Where one turn sends some rows of the set: a few examples, then the rows asked
Q632: [ 31.2,   9.6,   0.4,  19.6,  23.3, -10.8,  -3.0,  43.1, -10.5,   3.6,
 -15.5, -20.9, -11.3, -10.2,  -1.6, -40.5,  -7.4,  -3.5,   9.2]
Q47: [  2.2,  -1.6, -13.6,   6.5,  17.0,   1.7,   9.7,  18.8, -21.9,   8.5,
  -0.9,  -3.8, -25.6, -21.1,  -3.1, -49.4, -18.5, -18.4, -12.8]
Q975: [ -4.7,  -3.2, -10.7,  15.1,  15.1,  11.0,   6.5,  14.8, -20.2,  11.9,
   0.0,  -2.8, -15.8, -23.3,  -4.5, -46.8, -18.0, -16.5, -16.3]
Q678: [ 12.7,   8.1, -18.8, -34.8,  -7.3, -26.1,  13.2,   6.7,   5.8,  -8.0,
   4.7,  -3.8, -11.0,   2.1,  15.0,  19.9,  23.9, -23.2, -11.6]
Q110: [ 17.2,  25.7,  -6.9,  -6.6,  18.0,  -2.4, -22.2,  19.5, -10.9,   3.5,
 -11.4,  -5.2, -11.6, -18.1,   0.3, -55.0,  -7.0,  -2.9, -22.9]
Q627: [ 29.1,  12.9, -25.6, -28.8, -12.1, -28.2,  13.7,  11.1,  18.9,  -7.0,
   0.4,  -0.7,  -3.9,   6.7,  10.0,  13.4,  23.4, -19.9,   3.3]
Q2: [ 25.6,  13.0, -20.9, -27.1,  11.4, -24.2,  32.1,   8.0,  -8.2, -20.3,
   1.9,   0.4, -11.6,   6.1,   9.3,  18.8,  16.9, -25.1, -18.9]
Q869: [ 21.8,  19.7, -16.0,  12.1,  -1.6,   2.8,  29.2,  -3.2,  18.0, -10.1,
   4.0,   4.5,  27.5,  -5.6,  -8.4,  22.7,  21.1,  -9.8, -10.5]
Q230: [ 20.8,  29.6,  -4.8,  -0.8,  16.2,   0.6, -21.9,  17.9,  -6.1,   6.0,
 -12.8,  -3.8,  -8.3, -17.5,  -1.6, -55.7,  -8.7,  -3.9, -18.0]
Q244: [  0.4,   1.1,  13.2,  25.6,  28.9,   3.4,  -7.0,  31.1, -22.7,  12.7,
  -4.0, -23.6,  -6.5, -18.7,   0.2, -25.9,  -1.4,  -4.0,  -9.3]
Q388: [  2.2,  12.0,  -8.8,   1.9,   7.5,   4.1,  28.3,  -7.4,   0.4,  -8.1,
  11.1,   1.0,  16.9,  -8.0,  -1.9,  29.6,  22.2, -15.0, -26.4]
Q183: [ 42.1,  23.4, -24.5,   1.3,  -1.7, -10.7,  32.8,   7.1,  25.7, -16.5,
  -4.8,   5.4,  17.3,   3.2,  -5.3,  12.8,  16.9, -13.6,   1.8]
Q53: [ 13.4,  -3.6, -13.2, -21.4,   6.9,  -9.9,  20.9,  -1.3,   3.4,  -7.2,
  13.0,  -7.9,   6.0,  -0.4,   0.7,  31.2,  25.6, -20.2, -29.2]
Q575: [ 42.5,   6.7, -25.9, -13.4,  -3.1, -16.4,  23.5,   8.6,  27.4, -11.7,
   3.4,  -2.3,  14.4,   3.9,  -8.2,  19.1,  24.5, -14.8,  -6.1]
Q292: [ 25.1,  -1.9, -19.0, -29.8,   8.0, -21.0,  22.7,   5.7,   4.8, -11.8,
   8.9,  -6.2,  -1.8,   4.5,   2.1,  25.3,  23.3, -23.7, -23.1]
Q291: [ 10.9,   5.1,   9.1,  36.9,  20.8,   8.2,  -4.3,  32.4, -10.7,  12.1,
  -6.4, -22.3,   6.1, -19.2,  -3.0, -31.0,  -2.9,   1.2,  -0.2]
Q151: [ 13.4,   1.0, -13.0,  -6.2,   1.2,  -1.6,  20.6,  -2.4,  14.9,  -3.3,
  12.8,  -6.8,  20.1,  -6.3,  -5.6,  31.3,  27.9, -15.2, -23.9]
Q569: [ 13.9,  16.0, -14.7,  -2.2, -18.5,  -3.4,  12.1,  -0.5,  28.7,  -0.6,
   5.1,  -0.7,  21.6,  -5.2,   1.6,  20.6,  28.6, -11.2,  -2.7]
Q201: [ -0.3,   2.7, -12.1,  24.1,  10.5,  15.4,   8.0,  14.2,  -8.1,  12.7,
  -1.1,  -0.9,  -6.6, -26.6,  -8.9, -50.0, -15.9, -11.3, -10.7]
Q144: [ 44.2,  18.1, -27.2, -16.4,   4.4, -26.4,  34.6,  13.7,  10.2, -22.6,
  -3.3,   4.1,  -2.9,   9.1,   1.7,  11.4,  14.1, -18.5,  -4.5]
Q168: [ 10.5,   5.2, -16.8,  25.0,   9.8,  11.4,   7.9,  18.2,  -2.7,   9.6,
  -4.6,   1.3,  -7.5, -21.9, -10.4, -54.1, -17.8, -11.4,  -3.4]
Q297: [ 13.6,   1.1, -19.1,   5.8,  13.4,  -1.7,   9.9,  23.0, -13.7,   4.7,
  -6.1,  -1.2, -24.3, -17.6,  -2.7, -56.0, -21.5, -17.2,  -4.8]
Q895: [ 11.9,  27.8,  -2.2,  -4.7,  18.9,   2.3, -24.1,  14.7, -14.6,   4.5,
  -6.5,  -5.4, -10.5, -19.8,   0.7, -51.5,  -4.5,  -5.6, -27.4]
Q166: [ 19.7,   2.8,   1.8,  11.0,  28.9, -13.5,  -1.2,  41.7, -23.1,   3.0,
 -11.1, -20.7, -19.2,  -8.4,   4.7, -35.0,  -6.8,  -8.9,   1.3]
Q371: [ 17.8,   4.9, -19.4,  15.7,   9.8,   2.6,   8.5,  23.7,  -4.4,   5.0,
  -5.6,  -0.1, -14.8, -19.5,  -8.8, -59.0, -20.6, -14.4,   0.6]
Q169: [  4.8,  -0.5,   9.4,  14.0,  31.3,  -4.4,  -4.4,  34.5, -29.4,   6.8,
  -6.9, -23.1, -17.9, -12.9,   4.2, -28.9,  -4.9,  -7.9,  -7.3]
Q26: [  5.6,   9.0, -10.6, -16.2,  13.0,  -9.1,  30.6,  -3.1, -14.4, -13.4,
   9.6,  -3.0,  -3.3,  -1.4,   7.0,  28.2,  21.3, -21.7, -28.3]
Q384: [ 13.9,  27.2,  -2.2,   5.6,  16.4,   8.3, -22.6,  14.4,  -7.9,   7.3,
  -7.2,  -4.1,   0.4, -22.4,  -3.3, -53.6,  -6.5,   0.9, -25.2]
Q367: [ 40.3,   2.1, -26.0, -26.4,   2.4, -24.9,  22.6,  10.5,  15.2, -13.7,
   3.9,  -4.0,   2.9,   7.1,  -3.0,  20.6,  23.2, -19.4, -11.6]
Q645: [ 28.7,  17.3, -25.0, -13.4, -16.7, -19.1,  14.4,   8.2,  32.4,  -5.9,
   0.7,  -0.7,  10.8,   2.4,   6.1,  14.8,  24.2, -12.5,   6.6]
Q61: [  9.1,  27.4,  -2.5,   0.4,  17.7,   8.7, -24.5,  12.9, -11.9,   7.7,
  -7.9,  -5.7,  -7.3, -23.0,  -1.3, -52.9,  -6.2,  -3.0, -26.3]
Q679: [ 23.3,   8.5,   3.2,  33.0,  21.5,  -1.4,  -3.4,  39.1,  -5.0,   6.0,
 -13.1, -19.7,   1.4, -14.8,  -5.0, -36.5,  -3.3,   0.4,   8.0]
Q935: [ -4.0,   9.0, -10.6, -10.3, -10.9,  -2.3,  12.6,  -4.6,  14.8,   0.2,
  11.9,  -3.5,  15.4,  -6.5,   7.8,  27.7,  29.7, -14.3, -14.2]
Q462: [ 17.5,  29.2,  -6.0,   3.4,  16.4,   4.9, -22.5,  17.2,  -2.3,   6.1,
 -10.9,  -4.1,  -2.4, -21.3,  -3.9, -54.9,  -5.1,  -1.2, -19.8]
Q930: [ 28.8,   4.4, -19.7,  -4.8,  -4.3,  -5.7,  21.9,   1.7,  26.7,  -7.0,
   8.7,  -4.9,  24.9,  -1.5, -11.2,  25.5,  25.8, -11.4, -11.4]
Q273: [ -1.9,   5.0, -13.4, -24.8,  -5.6, -14.8,  10.3,  -1.4,   3.1,  -2.2,
  10.6,  -3.9,   0.2,  -4.9,  14.0,  30.0,  27.5, -20.2, -19.3]

Q110 moves to Q895
Q26 moves to Q388
Now find these:
Q930 moves to Q575
Q632 moves to Q166
Q627 moves to Q678
Q47 moves to Q975

Where one turn sends some rows of the set: a few examples, then the rows asked
Q840: [-15.5,  23.6,  13.5, -21.2,  20.6,  24.7,   8.6,  28.0,   2.4,  30.1,
   5.3, -13.8,  -5.6,  -5.2,  -9.2,  -8.8,  59.1,  32.4,  22.6,   4.6,
 -20.6,  51.2,  16.8, -15.1,  -4.8,  31.0,  -9.0, -25.8,   4.1,   1.0,
  34.5, -48.2]
Q578: [ -9.0,  29.3,   4.1, -19.6, -45.9,  46.6,   7.3,  50.3, -26.5,  -9.5,
  14.3,  26.6, -17.9, -25.6, -35.8,  17.2,  26.6,  14.7,  22.0, -13.6,
 -12.8,  10.9,  17.7,  20.0,  15.0,  21.7, -12.6, -20.7,   9.2,   6.0,
  26.5,  -9.7]
Q964: [-12.3,  32.7,  11.2, -10.4,  17.8,  23.5,   6.3,  24.3,  -2.7,  25.0,
   9.4, -10.2,  -1.7,   5.7, -13.6,  -6.6,  63.7,  29.4,  29.8,  10.1,
 -21.3,  42.8,  16.5, -10.5,  -0.5,  28.4, -19.4, -26.3,  -3.7,   1.8,
  35.1, -46.9]
Q611: [ -8.4,   9.5,  -1.2, -19.1,  -9.8,  33.0,  -3.8, -14.3,  21.3,  -2.4,
 -14.9,  -3.1, -18.2, -16.2, -16.8, -10.0,  34.7, -12.7,  43.2, -36.3,
 -19.7,  22.8,  18.5,  -1.6,  -5.7, -19.0, -18.8, -18.0,  -3.4,   1.5,
   3.4,  -5.0]
Q225: [ -7.1,  13.9,  23.2,  -0.4, -18.2,  13.6,   6.1,  33.1, -33.0, -20.2,
 -31.2,  -3.0, -21.5,   8.6, -22.5,   6.5,  26.0,  25.8,   5.9, -37.9,
  -8.0,  41.2, -24.4,  -1.1,   5.2,  12.5, -29.9,  -4.0,  -1.2,   2.3,
  -1.7, -15.0]
Q315: [-34.7,  22.2, -10.7,  12.9,  -0.6,  26.4,   2.0,  33.6,  25.2, -22.5,
   8.2, -10.2,  10.9,  -4.2,   2.7,  18.4,  58.3,  37.2,  15.9, -20.5,
 -24.5,  10.2, -23.0,  -8.6,  -5.5,  13.3,  -3.9,   9.0,   7.2,  -1.0,
  39.5,  -4.6]
Q551: [ 18.8,  13.6,  21.6, -13.6, -10.1,   3.0,   2.8,  31.4,  -4.3,   6.9,
 -16.7,  14.7,   4.2, -10.8, -21.9,  19.7,  14.4,  12.1,  -5.2,  -5.6,
 -23.5,  32.0, -14.1, -21.6,  10.9,  32.8, -15.9,  -7.5,  -5.8,  26.9,
  49.6, -10.1]
Q348: [ -4.8,  15.9,  22.4,  -2.3, -19.5,  15.6,  -6.2,  18.6, -28.6, -24.0,
 -27.6,  -6.2, -22.0,   7.0, -23.0,   9.5,  38.5,  26.5,  12.7, -41.6,
 -16.8,  51.7, -22.8,  -7.4,  -7.2,  17.7, -27.8,  -8.3,  -4.7,   1.6,
  -5.9,  -6.8]
Q710: [ -6.5,  11.3,   6.0, -17.6, -12.2,  31.1,   7.6,  -9.6,  26.6,   4.2,
  -2.6,  -7.7, -14.0, -17.5, -10.7, -13.5,  20.6, -13.5,  33.7, -29.4,
 -15.7,  16.6,  16.2,   8.2,  -0.8, -21.0, -18.9, -14.4,   1.0,   0.7,
  -4.4,  -4.0]
Q659: [-33.4,  22.1,  18.7,  24.6, -22.3,  14.8,  -7.4,  30.6,   6.8, -17.6,
  18.2,  24.2,   4.4, -21.7, -16.5,   5.4,  33.2,  15.9,  22.6,   7.8,
 -26.7,  34.9, -21.0,  23.3,  14.7,  38.4,  -7.1,   6.8,   6.4,  39.2,
  23.3,  -4.0]
Q688: [-35.0,  19.1,  -6.4,  14.2,   9.7,  29.2,  -2.3,  20.2,  22.4, -34.3,
  10.3,   1.5,   3.8,   2.4, -12.9,  17.1,  54.2,  32.9,   0.0, -28.3,
 -31.8,  15.3, -13.2, -10.4, -17.9,   0.1,   0.9,   3.5,  -5.7,   1.6,
  33.9, -11.0]
Q893: [  5.1,  23.5,   8.2, -19.0, -13.9,  25.4,  -4.4,  28.6,  26.2, -21.6,
  21.2,   9.4,  -5.5, -27.6,  13.0,  -3.7,  23.6,   9.6,   4.5, -38.7,
 -11.4,  -3.3,  22.7,   4.6,   5.4,  14.7,  10.9,  -6.8,   8.9,  34.1,
  18.6,   0.2]
Q216: [-13.2,  21.5,   4.1,  -9.5,  19.4,  36.2,   7.2,  24.9,  -0.4,  28.2,
   8.4, -10.2, -11.2,   2.2,  -6.3,  -8.5,  60.8,  28.0,  23.7,   3.0,
 -21.0,  59.2,   2.3, -13.2,  -9.0,  21.5,  -3.2, -36.6,   4.7,  -5.4,
  32.8, -46.6]
Q461: [  1.3,   8.5,  20.6,  -2.1, -21.9,  16.6,   1.5,  42.1, -25.6, -12.8,
 -30.2, -12.2, -17.4,   4.9, -16.8,   3.9,  29.1,  21.1,   5.6, -46.8,
 -16.4,  40.5, -31.5,  -3.2,   5.9,  18.2, -28.1,  -3.8,   6.4,  -1.5,
   2.9,  -8.2]
Q330: [-20.3,  12.6,  26.0,  -1.1,  -6.8,  31.9,  -7.2,  22.5,  -1.9,  21.2,
   8.3,  20.6,   3.8,  -7.1, -32.4, -27.3,  11.2,  29.6,  22.4,   3.3,
 -29.8,   6.2,  29.8,   8.4,  25.9,  20.1,  -9.3, -13.3,   0.9,  -8.4,
  27.9, -33.4]
Q101: [-17.1,  18.3,  29.8,  23.8, -23.0,  13.5,  -4.9,  28.7,  26.1,  -7.8,
  25.7,  15.0,  12.5, -17.3, -10.0,   9.2,  26.6,  12.1,  31.8,  12.1,
 -41.0,  20.9, -14.6,  21.3,   5.9,  32.3,  -8.9,  -1.3,   1.7,  21.9,
  35.4,  -9.6]
Q156: [-24.5,   9.0,   1.0,   3.2,  -5.9,  61.0, -15.3,  23.4,  -1.0, -24.8,
   7.0, -19.3, -22.9, -36.2, -27.6, -11.4,  53.5,  -7.0,  31.0,  -4.2,
 -11.2,  45.1,  12.9,  14.2,  19.5,  44.1,   2.6, -38.5,   3.8,  15.0,
  35.0,  -3.0]
Q668: [-13.7,   7.8,  -8.3,  12.2, -12.4,  49.3, -16.5,  22.5,  -3.9, -21.2,
   0.6, -23.1, -32.0, -24.5, -22.6,  -4.5,  62.2,  -9.9,  33.6,  -8.1,
  -0.6,  40.7,   9.0,  28.9,  15.8,  30.3,  -1.0, -38.6,  -1.6,  17.7,
  38.4, -16.8]
Q571: [-36.6,   5.1,   8.0, -16.0,  -2.4,  28.2,   3.2,   8.1,  12.4,  20.5,
  12.4,  26.9,  -2.7,  -7.6, -20.1, -27.5,  11.7,  34.7,  22.5,  -0.4,
 -33.2,  16.0,  30.6,  -0.9,  19.6,  19.9,  -6.7,  -6.3,   7.2,   2.2,
  29.1, -23.8]
Q962: [-13.5,  17.4,  -0.5,   5.9, -20.1,  57.1,  -6.9,  14.2,  -6.2, -20.7,
   7.4, -26.6, -24.9, -29.5, -40.8,   0.6,  50.1,  -3.5,  26.0,  -2.7,
  -5.6,  34.4,  20.5,  31.1,  14.9,  39.0, -10.2, -29.9,  -7.2,  23.6,
  32.5, -12.3]
Q220: [-18.6,  30.9,  19.7, -15.9,  23.6,  34.3,   6.2,  30.4,  -4.6,  14.9,
   8.0,   2.7,  -8.4,   0.2, -21.2,  -1.0,  68.2,  25.2,  21.7,   3.3,
 -36.9,  58.3,   3.9, -14.0,  -6.5,  26.9,  -4.8, -33.8,  -4.3,  -0.1,
  24.9, -45.9]
Q206: [  2.0,  32.3,   9.2, -27.3, -24.0,  21.3,   3.2,  44.0,  21.0,  -6.4,
  10.5,  11.1,  10.1, -16.1,   6.2,  -5.2,  19.6,  11.3,   3.3, -41.1,
 -18.1,   9.2,  31.4,  -8.7,   6.8,  15.5,  -0.7, -12.3,  -0.1,  32.5,
  14.6,   7.5]
Q336: [ -1.6,  15.7,  11.0, -27.6, -37.4,  32.3,   8.4,  41.7, -36.1,  -8.8,
  18.6,  25.9, -40.5, -18.2, -23.7,  11.6,  27.2,  22.8,  21.1, -12.4,
 -11.0,  26.4,  10.6,  22.0,  12.5,  37.9, -12.2, -23.4,  11.3,  10.5,
  31.2, -20.9]
Q406: [ -2.0,   3.9,   1.2, -20.8, -11.0,  40.3,   0.0,  -8.8,  13.0,   5.1,
  -1.4,   1.7, -18.3, -19.5,  -7.2, -17.2,  21.7, -19.4,  41.1, -34.7,
 -16.8,  30.2,  13.9,  -9.9,  -5.9, -10.7, -23.8, -26.5,   9.2,  -7.1,
  13.8,   2.3]
Q280: [ -9.5,   9.7,   0.4,   5.1, -16.7,  45.8, -11.6,  18.7,  -6.2, -17.7,
   8.9, -25.6, -29.6, -37.0, -30.6,   1.7,  52.8,  -9.0,  24.8,   3.1,
   1.7,  37.5,   9.8,  32.5,  16.0,  37.7,  -8.9, -30.4,   3.6,  18.8,
  37.3,  -9.4]
Q865: [ 19.9,  23.5,  23.7, -18.0,   3.9,   3.2,   1.1,  18.9, -10.7,  16.1,
 -17.3,  28.7,  -0.8, -16.3, -22.5,  10.6,  18.2,   9.8,  -2.2,  -5.8,
 -15.7,  31.3, -13.8, -21.8,   9.6,  13.8, -12.2,  -2.7,   0.8,  28.2,
  29.7, -26.1]
Q884: [-38.8,  17.9,  -9.9,  13.2,   0.1,  39.4,  -2.0,  18.5,  22.3, -31.2,
   9.9, -11.8,   4.0,  -5.7,  -4.4,  15.0,  52.0,  46.9,   5.0, -24.3,
 -24.8,  28.0, -21.1, -15.4, -16.2,  14.2,   5.9,  -0.2,   5.2,  -3.4,
  26.4,  -2.5]
Q402: [ -2.6,   9.8,   5.9, -24.9, -17.6,  44.2,  12.8,  -5.4,  23.5,   7.4,
  -5.6, -11.4, -12.4, -20.5, -18.5, -10.8,  17.9, -13.4,  27.9, -40.2,
 -26.8,  24.6,  15.7,   3.8,  -5.1, -12.1, -15.9, -15.5,   2.5,   2.8,
  -3.4,  -3.2]
Q821: [  1.9,   9.0,  18.3,  11.1, -19.9,   9.3,  -9.4,  29.6, -30.1, -28.3,
 -12.4,  -0.4, -25.9,  14.9, -13.7,   0.8,  32.5,  12.7,  10.5, -48.0,
  -8.2,  42.8, -21.8,   1.2,  -7.5,  12.3, -33.2, -12.0,   0.5,   4.2,
   7.4,  -6.3]
Q385: [-47.1,  22.5,  -5.6,   7.0,  -4.2,  32.6,   8.0,  31.4,  23.8, -31.2,
   8.2,  -8.2,   7.5, -11.9,   1.0,  23.4,  53.5,  43.8,  12.1, -22.7,
 -25.1,  19.4, -15.3,  -6.0, -13.2,  12.5,   4.3,  10.1,   4.6,   6.1,
  33.2,  -7.6]

Q668 moves to Q884
Q280 moves to Q385
Q220 moves to Q821
Now find these:
Q101 moves to Q206
Q893 moves to Q571
Q461 moves to Q962

